In the data rows, 500 means zero.
Here are some numbered points:
[523. 466. 556. 472. 686. 394. 534. 622. 694. 475. 553. 376. 671. 537. 458. 645. 519. 344. 594. 491. 395. 575. 479. 338. 529. 365. 542. 465. 620. 544. 299. 573. 601. 598. 371. 548. 356. 550. 503. 497. 503. 391. 390. 369. 550. 393. 451. 413. 475. 419. 587. 351. 591. 549. 551.] 0
[601. 535. 630. 364. 665. 484. 568. 609. 557. 520. 384. 352. 632. 455. 413. 689. 561. 313. 613. 421. 518. 462. 525. 343. 431. 295. 559. 397. 643. 341. 339. 724. 663. 609. 328. 476. 298. 527. 349. 340. 494. 403. 633. 371. 486. 400. 340. 646. 399. 292. 570. 373. 456. 524. 562.] 1
[604. 356. 197. 397. 530. 340. 621. 407. 289. 655. 519. 505. 169. 536. 333. 550. 530. 488. 592. 523. 654. 182. 424. 555. 437. 563. 626. 401. 488. 404. 670. 379. 561. 559. 590. 495. 496. 492. 649. 437. 404. 382. 630. 480. 188. 604. 446. 703. 488. 571. 568. 747. 518. 295. 479.] 2
[561. 504. 589. 408. 688. 438. 528. 635. 598. 457. 403. 375. 631. 483. 429. 667. 562. 313. 587. 415. 442. 451. 530. 327. 430. 338. 544. 437. 638. 441. 318. 697. 661. 580. 353. 548. 314. 499. 408. 438. 536. 416. 506. 378. 503. 411. 400. 513. 480. 377. 564. 351. 482. 587. 527.] 3
[581. 423. 386. 473. 581. 458. 600. 462. 551. 561. 569. 418. 549. 606. 434. 516. 621. 448. 574. 530. 588. 553. 440. 415. 625. 442. 612. 483. 590. 517. 432. 556. 549. 586. 456. 380. 428. 558. 508. 382. 454. 421. 605. 382. 556. 430. 433. 455. 517. 579. 623. 508. 584. 440. 617.] 4
[228. 191. 583. 308. 413. 172. 450. 488. 757. 558. 775. 82. 488. 635. 253. 678. 658. 724. 645. 849. 278. 366. 270. 389. 586. 410. 694. 351. 531. 429. 650. 196. 303. 589. 445. 540. 360. 783. 826. 623. 68. 212. 363. 211. 433. 383. 415. 432. 0. 387. 627. 306. 544. 227. 673.] 5
[668. 552. 518. 549. 300. 520. 412. 357. 199. 559. 293. 795. 191. 367. 566. 246. 363. 645. 416. 391. 610. 213. 471. 705. 356. 667. 506. 450. 311. 282. 744. 455. 491. 364. 758. 661. 600. 328. 665. 638. 579. 659. 510. 607. 443. 620. 542. 831. 833. 568. 505. 873. 283. 433. 256.] 6
[561. 357. 252. 329. 586. 443. 657. 515. 399. 654. 571. 473. 309. 591. 407. 610. 665. 560. 607. 528. 716. 399. 452. 408. 519. 484. 654. 438. 587. 459. 562. 530. 544. 630. 473. 270. 439. 529. 621. 307. 377. 391. 717. 415. 211. 512. 353. 606. 422. 462. 522. 579. 453. 337. 613.] 7
[598. 471. 420. 568. 440. 490. 566. 353. 318. 550. 437. 614. 343. 518. 518. 314. 449. 546. 507. 485. 562. 374. 453. 616. 492. 598. 544. 492. 473. 511. 558. 437. 556. 496. 627. 586. 557. 456. 618. 555. 520. 537. 517. 528. 500. 579. 534. 572. 707. 600. 574. 685. 525. 427. 406.] 8
New points follow, each followed by the number of its nearest point above by angle.
[564. 468. 376. 553. 556. 474. 588. 515. 566. 557. 522. 495. 609. 624. 493. 418. 537. 491. 543. 541. 548. 623. 442. 472. 623. 492. 562. 516. 555. 617. 444. 451. 544. 537. 483. 450. 480. 554. 559. 518. 519. 486. 503. 433. 645. 424. 509. 359. 607. 687. 613. 516. 677. 494. 564.] 4
[527. 438. 498. 418. 527. 489. 562. 576. 509. 504. 317. 630. 342. 446. 536. 449. 618. 598. 488. 365. 647. 625. 612. 446. 384. 614. 486. 558. 525. 430. 561. 566. 548. 501. 414. 353. 554. 385. 457. 414. 404. 616. 752. 434. 319. 590. 369. 572. 538. 576. 404. 527. 297. 667. 448.] 7
[245. 319. 613. 408. 406. 259. 491. 581. 785. 546. 739. 149. 649. 650. 313. 645. 598. 700. 621. 813. 334. 614. 308. 357. 608. 367. 621. 391. 537. 498. 594. 239. 318. 584. 398. 481. 423. 779. 780. 636. 152. 272. 366. 281. 585. 336. 443. 391. 83. 423. 582. 317. 616. 294. 689.] 5
[389. 360. 594. 520. 445. 350. 425. 422. 547. 558. 424. 454. 497. 499. 355. 618. 520. 605. 552. 687. 407. 307. 344. 531. 413. 502. 560. 326. 413. 433. 593. 411. 390. 455. 570. 659. 487. 687. 554. 675. 427. 398. 371. 541. 528. 415. 545. 483. 495. 361. 553. 563. 634. 397. 508.] 5
[294. 699. 524. 731. 309. 554. 146. 405. 377. 339. 475. 707. 475. 280. 610. 421. 349. 642. 335. 434. 303. 505. 500. 667. 408. 649. 233. 506. 206. 437. 693. 411. 325. 338. 803. 841. 624. 376. 425. 743. 570. 627. 145. 659. 504. 699. 704. 448. 673. 428. 277. 544. 401. 619. 319.] 6
[320. 707. 581. 694. 294. 702. 133. 354. 422. 280. 461. 672. 402. 220. 735. 383. 280. 557. 189. 361. 297. 441. 734. 756. 410. 748. 204. 705. 208. 474. 659. 431. 246. 199. 714. 681. 726. 279. 262. 697. 665. 743. 334. 804. 579. 760. 727. 450. 605. 551. 193. 471. 281. 693. 256.] 6
[559. 523. 634. 440. 681. 441. 508. 591. 664. 466. 432. 348. 669. 499. 416. 626. 544. 314. 592. 449. 412. 483. 504. 322. 457. 351. 561. 421. 627. 442. 302. 684. 656. 594. 380. 578. 311. 520. 418. 439. 552. 392. 452. 353. 588. 405. 410. 468. 436. 363. 580. 357. 549. 597. 525.] 3
[354. 398. 671. 485. 433. 352. 479. 542. 688. 549. 645. 380. 628. 604. 385. 576. 471. 664. 572. 746. 416. 542. 327. 418. 511. 442. 536. 383. 528. 529. 527. 364. 370. 498. 456. 508. 504. 712. 666. 677. 357. 349. 359. 484. 565. 322. 495. 381. 396. 458. 536. 470. 649. 393. 619.] 5
[566. 494. 544. 337. 590. 494. 604. 630. 520. 583. 392. 442. 583. 501. 419. 618. 590. 436. 592. 478. 585. 536. 534. 357. 426. 356. 550. 446. 641. 413. 430. 660. 638. 586. 346. 378. 394. 516. 449. 340. 438. 438. 675. 458. 390. 402. 341. 663. 365. 303. 499. 414. 411. 521. 582.] 1
[589. 420. 310. 432. 516. 444. 661. 456. 448. 639. 550. 490. 458. 605. 402. 457. 504. 500. 576. 589. 621. 485. 438. 469. 517. 475. 601. 450. 580. 524. 563. 413. 567. 559. 496. 387. 527. 562. 595. 464. 444. 417. 602. 526. 417. 476. 455. 557. 448. 569. 572. 601. 614. 382. 568.] 7
[569. 457. 414. 447. 603. 467. 604. 576. 539. 553. 498. 468. 542. 575. 454. 541. 645. 403. 580. 450. 560. 548. 498. 381. 517. 424. 555. 480. 590. 519. 394. 611. 637. 602. 426. 437. 404. 516. 453. 405. 472. 476. 592. 377. 496. 469. 445. 465. 507. 489. 567. 436. 545. 487. 532.] 4
[435. 525. 613. 566. 469. 640. 497. 630. 606. 425. 583. 501. 564. 565. 643. 449. 445. 482. 395. 522. 472. 811. 614. 555. 731. 500. 452. 698. 497. 779. 371. 429. 384. 438. 390. 415. 654. 507. 488. 564. 629. 594. 509. 589. 659. 491. 571. 330. 522. 736. 437. 433. 537. 584. 542.] 0
[444. 334. 452. 442. 556. 411. 585. 470. 663. 564. 734. 325. 601. 701. 433. 516. 584. 562. 593. 731. 460. 598. 366. 402. 626. 469. 577. 507. 603. 611. 454. 401. 474. 609. 440. 441. 469. 690. 626. 503. 381. 365. 471. 411. 595. 382. 497. 314. 356. 562. 632. 410. 699. 384. 637.] 5
[568. 526. 600. 364. 660. 497. 576. 625. 536. 540. 360. 363. 624. 474. 407. 679. 582. 325. 611. 428. 549. 487. 534. 354. 446. 295. 562. 407. 647. 364. 361. 712. 652. 610. 360. 432. 323. 515. 363. 328. 484. 414. 645. 386. 452. 401. 326. 640. 404. 270. 562. 361. 436. 518. 581.] 1
[405. 489. 640. 567. 458. 650. 449. 539. 593. 396. 639. 512. 559. 534. 629. 500. 420. 469. 394. 534. 485. 703. 585. 590. 741. 524. 458. 690. 481. 748. 369. 433. 352. 421. 421. 417. 641. 511. 462. 557. 629. 592. 484. 587. 671. 505. 589. 327. 479. 687. 451. 451. 557. 582. 540.] 0
[431. 287. 468. 437. 565. 395. 561. 472. 687. 540. 692. 312. 593. 687. 400. 549. 636. 538. 600. 733. 421. 623. 360. 407. 612. 457. 623. 492. 602. 619. 448. 433. 483. 610. 429. 479. 451. 695. 644. 488. 372. 362. 458. 360. 630. 386. 491. 336. 394. 516. 644. 386. 681. 421. 625.] 5
[575. 549. 629. 453. 666. 442. 522. 703. 610. 433. 364. 417. 641. 470. 462. 652. 553. 312. 566. 377. 405. 459. 555. 332. 357. 337. 508. 415. 607. 441. 331. 687. 652. 564. 369. 574. 318. 503. 428. 460. 544. 436. 472. 375. 503. 442. 412. 489. 472. 389. 534. 363. 481. 623. 489.] 3
[583. 492. 453. 454. 351. 464. 519. 309. 337. 575. 418. 694. 309. 440. 465. 362. 415. 677. 471. 491. 625. 368. 433. 548. 382. 600. 561. 451. 409. 327. 702. 420. 504. 445. 612. 499. 573. 424. 626. 534. 421. 551. 524. 594. 398. 533. 472. 750. 636. 466. 489. 788. 417. 473. 425.] 6
